Families of rows that turns and mirrors carry onto each other, the same ones carrying the whole set onto itself: the rest of each named row's family, in list order:
5 families of 8 rows:
Z_85: [ 10  -3 -25 -11  14  -9  -8  12  26   9  -6  -8  -7  -7   4  -2   6  -5
  -7  13  13   9  -6  12   4  -8   4 -17  -6 -11  -1   0   7  -4  -4  -6
   9 -12  -3   3  -1]
Z_303: [ -6   2  -8   2   9   0  -8  -2  17  21 -13 -11  10 -12  17 -22  22  -7
  -4 -18   9 -12  -6  -2   7  -8  -2  18  15  -7   9  14   2 -10  -6  -2
  -1 -16   7   4  12]
Z_612: [  0 -14 -12  -8   3   2 -14  -2   4  -2   2   4  10 -17  12  -2   5  27
  -1 -13  15  -2   7  12  -7   7  -6  -5  -5 -23   8   6  19   1  -1  10
  10  -1  15  13   3]
Z_464: [ 19  -2 -22 -21  19 -10  -3   3  25   2  -3 -12   0 -15   7   8   4 -12
  -9  11   8   8  -7  20  -4  -7   5 -10  -1 -15  -6   1  10  -1 -11  -8
   3  -8  -2   7  10]
Z_104: [  0   4   2 -17   7 -13   1  -6   3  25  -8  -1  24  -6   7   6  11  -7
  -3  26  21  -6  17   7   3  17  -7   7   6  -7  -1   8  10   1  -2   3
 -14 -18   3   8 -10]
Z_179: [  6   2 -11  -1   3  -3 -22  -2  16  24 -16  -6  19 -13  20 -17  17   3
  -3 -14  15 -12 -13  -5   3   2   0   7  14   0  -3   5   2  -2 -12  -5
  -5 -23   1  -1   1]
Z_839: [-12  -8 -18 -10   2  -2 -11   5   9   0  -1   0  15 -18   4  -2   6  28
  -8  -8  14  -3  -2   4 -11   1  -7  -2   0 -15  10   9  20   5 -16  14
   6   0  12  17  -8]
Z_220: [ -1   3   0 -11  15  -6   4   0  -7  12  -8  -8  24  -6   6   2   5   0
   0  26  30  -1  15   2  -5  14  -5  -1   0  -9  -1  10   7   1  -3   0
 -19 -23  10   5  -7]
Z_21: [  4   5  -2 -17   6 -10  -4  -1  -6 -10   7   5  13  -1 -11  15 -10   1
  -9   7   1  12  26   9 -10  12  -2 -18 -11  -5  -4 -18   5  10 -12   1
   1  -6  -1  13  -2]
Z_53: [ 12  -7 -21 -19  17  -9  -7   7  25   7  -6  -3   3 -11  20   2   6  -5
  -8  11  14  10   0  19  -4  -6  14 -15  -1  -9  -2   3  -3  -8 -12  -2
   9  -9  -6  10   7]
Z_201: [  1  -2  -7  -1   2   2 -18  -2  15  -1  13  -6   4 -14  -4  -2  -1  -5
   0 -33 -21   5   1  -1  -9 -11  -1  -4  -2  -5   2  -8   2  -6 -15   0
  20  -5   2  14   9]
Z_152: [  6   5  -3   2   9  -6 -18  -2  19  18  -6  -6  17 -22  15 -22  21  -2
  -1 -17  17 -13 -11   2   4  -1   2   9  18  -5  -2   7  -6  -6 -15   0
  -3 -12   0   2   5]
Z_788: [ -8   3  -6 -18   6  -5   6  -1  -7  -7   1   0   7  10 -10  15 -10  -4
 -11   7  -7  13  30   7  -8   4  -5  -9 -14  -7   7 -10  13   7  -3  -1
   3  -8   4  16   5]
Z_845: [ -7   6   2 -14  12  -8  11  -3  -5 -13  10   0   5   0 -15   9  -6  -9
  -8   2  -3  11  33  12  -6   2  -5  -7 -10 -13   9  -9   5   1  -6   4
   5   2   5  19   9]
Z_249: [ -5   2 -16   0   7   2 -15   1   9 -14   5  -6   1 -10  -1  -4  10 -10
  -4 -32 -18   3   8   2   0  -8   7  -5  -4 -12   1  -8  -6  -1 -19  -4
  17   2  -4   5   5]
Z_704: [ -6  -7  -8 -10   5  -3 -10   1   4   8   2   7   5 -14  -3   0   5  29
  -3 -11  22 -10   0   9  -9  11  -8  -7   4 -18  15  11  11   5  -9  10
   8   3  11  16  -1]
Z_999: [ -8   1 -10  -1   1  -7 -13  -5  16  -5   7  -1   1  -8  -1  -7   6  -6
 -12 -31 -23   0  -2   6  -3 -11   6   0   8  -2   3  -7   3   3 -16  -2
  17   3  -5  10  18]
Z_706: [ -9  -7 -11  -4   1   2  -2   2  10   3  -4  -7  14 -14  -3  -1   3  31
  -2  -8  22 -14  13   5  -5   6  -2  -1   5 -19   5   2  10   5 -15  14
  14   1  15  11  -8]
Z_843: [ -2  10  -3 -14  12 -13   7  -2  -3  12 -19   0  18   1  10  -5  13  -1
 -11  22  30  -5  18   8   5  15  -2   5   7  -7   4   4   5   7  -3  -1
 -21 -15   4   3   0]
Z_127: [ -1  23   3  -8  12 -12   3  -1   8  14  -7 -10  13   5  -6  -6   7 -33
 -10   1  -5   2  14  -4   4  -4   2   5   8  10  -2 -11 -13  -1 -16 -12
 -11 -20  -9   6   6]
Z_148: [ -3   2 -11   1   9   1 -12   1   9 -16   4  -6   0  -8  -2 -14  -1   0
  -9 -36 -12   6   1   1  -7 -14   5  -7   0  -5   6 -10  -2   1 -17  -5
  13  -3   3   9  20]
Z_78: [  4  13   8  -3  13 -10   1 -10   0   7  -1  -9  12   3   1  -3   5 -34
  -4   4  -8   1  15   4   2   2   7   0   7   5  -7  -7 -11  -1  -4 -18
  -8 -21  -6  -2  20]
Z_636: [ -4  -1   4 -11   5  -9  10  -8  -2  21 -13  -4  15  -2   6   5   2   1
   0  21  25  -2  18   8  -1  18  -7  -2   8  -1   7   1  12  -6  -1   9
 -10 -27   6  12  -5]
Z_618: [-27   7  12   8  -3  -3  -7  -9 -16   5   1   3  26   0  -1 -13   8   5
  -3 -16  -1 -10  19 -12  -5  10  -4   9   9   3   8   1   0   5  -7   4
  -6 -11   9   9   2]
Z_350: [ 12  -3 -25 -16  12 -16  -3   8  21  10  -5 -12  -1 -16  19   4   4   0
  -9  14   9  11   3  18   5  -3   6  -9  -4 -15  -3  -2  -4  -2  -4  -9
   9  -7   7  15   7]
Z_69: [ -7   3  -3 -13   3  -9   0  -2  -8 -11   8   1  17  -9 -14  11  -8   0
  -6   9  -4  14  27   9 -17   6   8  -7 -10  -9   7 -17  13  -2  -6  -5
   7  -3   0  17   7]
Z_308: [ -1   1  -8   2  13  -4  -9  -3  17  18 -10 -10   9  -6  19 -16  19  -7
  -6 -14  10 -14 -15  -1   8  -2  -7   7  17  -1  -5  18  -5   5 -13   2
 -10 -18   6  -1   5]
Z_443: [-12  11  16  -5   2  -2  -3 -16 -15   2   1   1  31  -7   1  -5   6  -2
  -4 -24  -4  -9  26  -5  -8  12  -7  17  10  -2   7  -3   1   4 -14   6
  -9 -10   9  15  10]
Z_779: [ 11  -2 -20 -22  15 -10  -4   2  20   8  -7 -12   2 -16  15   6  -7 -11
  -8   9  17  16   1  14   5  -6   7 -13  -7  -5 -11   0  -7   0  -9  -6
   9 -10   8  10   9]
Z_204: [ -2   9  -6   0   7   3 -20 -10  22  12  -5 -11  15  -8  20 -17  20  -7
  -6 -15  16 -19 -10  -2   8   4  -2   9  14  -4   6  10   4  -4 -14  -2
  -2 -19   2  -6   9]
Z_270: [  7  15   1 -12  14 -13 -10  -6   1   7  -2   1  10   1   8  -6   7 -36
  -9  -3 -12  14   7   4   1  -2  -1   2  -1   7   0  -6  -2  -5  -2 -16
 -14 -22  -9   7  17]
Z_372: [ -4  -7  -9  -3   3  -2  -9  -4   3  -2  -8   6   8 -12   6   0   6  31
  -6 -14  16  -7   3   5 -13   6  -3  -7   1 -28   6   0  12   8  -5  19
   4   0  10  16   1]
Z_226: [-12   9  11   7  -1   0  -8  -6  -9   2   1   6  22   3  -7 -14  18   5
  -4 -20  -7 -16  18  -5  -8   8 -11  13  11  -8  16  -4  14  -1  -8   4
  -9 -10  -3   8   1]
Z_671: [  3   5   7 -16   8 -12   3  -5   2  25 -10   0  22  -2   6  -2   1   5
  -7  22  28  -3  12   5  -3  12 -10   6   9   0   4   5  14   2   1   3
 -16 -23  10  13   5]
Z_655: [  3  15  -2  -4  11  -9  -1  -5   7   2  -6 -13  19   1   9  -6   6 -35
  -9   1 -12  10  18  -1   5  -7   6   7   1   6 -10 -14  -4  -4 -10 -11
  -8 -23  -6   2  11]
Z_780: [  3  10 -13  -5  10  -1 -22   4  13 -10   7  -1   9 -11   1 -12  10  -8
 -12 -32 -15   2   3   0  -2 -14   4   3  -4 -11  -1  -6  -4   6 -17  -9
  10   6   0   6  14]
Z_699: [ -1  -2  -3 -14   8 -13   8   5 -11  -2   1   4   9  -5 -15  11  -8   0
  -5   7  -7  19  28  10 -12   0  -1  -9  -8  -8  -1 -13   4   5  -3   1
   1  -3   3  24   1]
Z_24: [-15  14  12   5  -1  -2  -5 -12 -14   3   0  -4  21  -2 -15  -8   5   0
  -5 -20  -4 -11  18 -12  -1   9 -16  14   6  -2   7  -5  11  10  -6   1
  -9 -11  12   7   4]
Z_415: [-15  11  16   0   3   5  -8 -12  -9   1  -2   5  24   3 -13 -11   7  -6
  -2 -25   1 -10  18 -11  -9   7  -9  10   7   2   8  -2  12   2 -14   8
  -9 -14  -1   3   3]
Z_752: [  2  15   0 -12  11  -9  -2  -1   9  14   3 -13  16  -2   0  -6   5 -36
  -6   4  -6   8  16   2  10  -2  -1   7   3  16  -1  -4  -4  -7 -13 -20
  -4 -21  -4   1   8]

Which other rows belong to the same family as Z_415? Z_152, Z_788, Z_249, Z_350, Z_372, Z_671, Z_752
Which other rows belong to the same family as Z_706? Z_85, Z_303, Z_21, Z_201, Z_843, Z_443, Z_270
Which other rows belong to the same family as Z_999? Z_464, Z_839, Z_220, Z_78, Z_618, Z_69, Z_308
Which other rows belong to the same family as Z_779? Z_612, Z_179, Z_845, Z_127, Z_636, Z_226, Z_780

Families of rows that turns and mirrors carry onto each other, the same ones carrying the whole set onto itself: the rest of each named row's family, in list order:
8 families of 5 rows:
Z_340: [ 23  -3 -10  36  17 -14  -5   5  -6  -6  22   6 -13  -7   1  14]
Z_37: [  6  21  -8  21  12  -2  -5 -10 -25  -3  10  14 -12  -9 -13  13]
Z_538: [  8  12  14  14  -2  -6   0  37 -10  -9  14   0 -13 -15  -3  21]
Z_77: [-14  18 -10  17   2  -7   3   7 -13   0  14  22   8  -7 -14  14]
Z_22: [  5  12   8  33   4  12 -15  20 -14  -6  29  16   5 -19  13   7]
Z_400: [ 11  17   6  10 -11 -11 -25  12 -15  14  20   9  -2   3  16  10]
Z_633: [ 13   6  14  32  11   8  -5  17 -28 -15  18  15  -2 -12  13   6]
Z_59: [  0  19  12  24  15   9 -12  13 -13 -18   6  13   5 -16   4  20]
Z_846: [ -6  24  -6  18   5  -3  -7   2 -18   1  18  17   4 -27 -12  10]
Z_834: [  0  25  -3  20   8  -6  -4  -9  -3  -4  14  10 -14 -19 -10  13]
Z_920: [ 12  14  12  24  11  17 -14  30 -20  -6  14  13   1 -11   8  13]
Z_943: [ 15  23   1   9 -15  -7  -3  15 -15   9  15   4   2  10  13   0]
Z_937: [23 10 -4 10  9 -6 -9 -7 -5  4 24 -7 -5  2 12  6]
Z_426: [-18  14  -1  14   5  -5   6  -1 -20   1  21  17  -4 -16  -6   7]
Z_693: [  5   4   2  26  -6 -23 -15  17 -15   6   8  -7  -9   4  14   4]
Z_711: [ 12   9 -13  31  14 -20  -5   6   2  -1  22   0   1   3  -7   1]
Z_301: [14  3 -7 29 16 -8 -5  1  9 -3 29  0 -2 -6 -4  5]
Z_117: [ 10  10  14  32   5  19 -10  14 -23  -5  18  10 -16  -6   4   7]
Z_58: [ -8   7  12  15  -3 -10 -16   9 -20  12  14  -2  -6  12   3  13]
Z_517: [  2   9   2  22  -6 -18 -19   6  -9  14   9   2  -2   8  16   6]
Z_615: [  5   6   2  -1  -6  -4  -2  34 -14  -8   5   0  -8 -10   5  13]
Z_589: [  6  12   8  18   0 -16 -14   6 -26  15  15   8 -13  11  14   7]
Z_716: [ 18  18  -5  23  -6  -2  10  36 -17  -3  20  10  -1 -15  10   5]
Z_17: [ 17  -1 -10  20  22 -12   4   2   0  -7  22  12  -5   3   5  10]
Z_257: [ 14   8   2   1  -5 -15  10  31 -18  -7  18  11  -2  -3  -5  12]
Z_799: [ 22   4  -5   4  -7 -14   3  21 -11 -16   6  14  -1  -9  -2  19]
Z_899: [ -3  27 -10  21  13   2  -7  -1 -15   2  19  14  -5 -14 -15   2]
Z_435: [ 10  20   7  26  -9 -26 -13  20 -12   5   2   6  -9   1  11  16]
Z_547: [ 18   1  -7  16  14 -10 -14   5   7   2  32   5  -3  -3  11  14]
Z_714: [ 12  10  -3  28   9 -12   2   4  -5  -2  22   0  -4  15 -17   6]
Z_194: [ -6  13   0  30  15   7  -2  22 -24   1  26   4   4 -22  11  12]
Z_959: [-12  13 -11  15   2  -9  -7   1  -5   5  29  14   2 -24   1  13]
Z_320: [ 11  15   1  28  12 -13  -6   7  12   1  18   2  -5  13  -2  11]
Z_712: [ 11  17   1  17  15  19 -11  20 -20 -15   7  15  -4 -15   6   9]
Z_323: [ -2  10 -13   9  18 -10  -4  -4 -13   1  22   0   7 -21   5  16]
Z_89: [ 20  14   0   7 -13  -6  -2  32  -8  -5  27  14   0 -16   0  11]
Z_631: [  2   7   2  17  19  14  -4  16 -21 -15   4  13   0  -4   1  23]
Z_558: [ 17   7  -3   2 -11 -12   1  33  -7   0  11   6 -11 -10   3  15]
Z_328: [  0   0   3  14  -6  -4   7  28 -20  -7   8  -1 -20  -9   0  19]
Z_681: [  8   5   1  34  -9 -22  -5  14 -20  -4   1   3  -3   9   8   9]

Which other rows belong to the same family as Z_320? Z_538, Z_59, Z_834, Z_435
Which other rows belong to the same family as Z_920? Z_846, Z_301, Z_517, Z_558
Which other rows belong to the same family as Z_117? Z_340, Z_77, Z_58, Z_799
Which other rows belong to the same family as Z_712? Z_693, Z_711, Z_615, Z_899
Which other rows belong to the same family as Z_959? Z_22, Z_400, Z_547, Z_89
Which other rows belong to the same family as Z_631? Z_37, Z_714, Z_328, Z_681

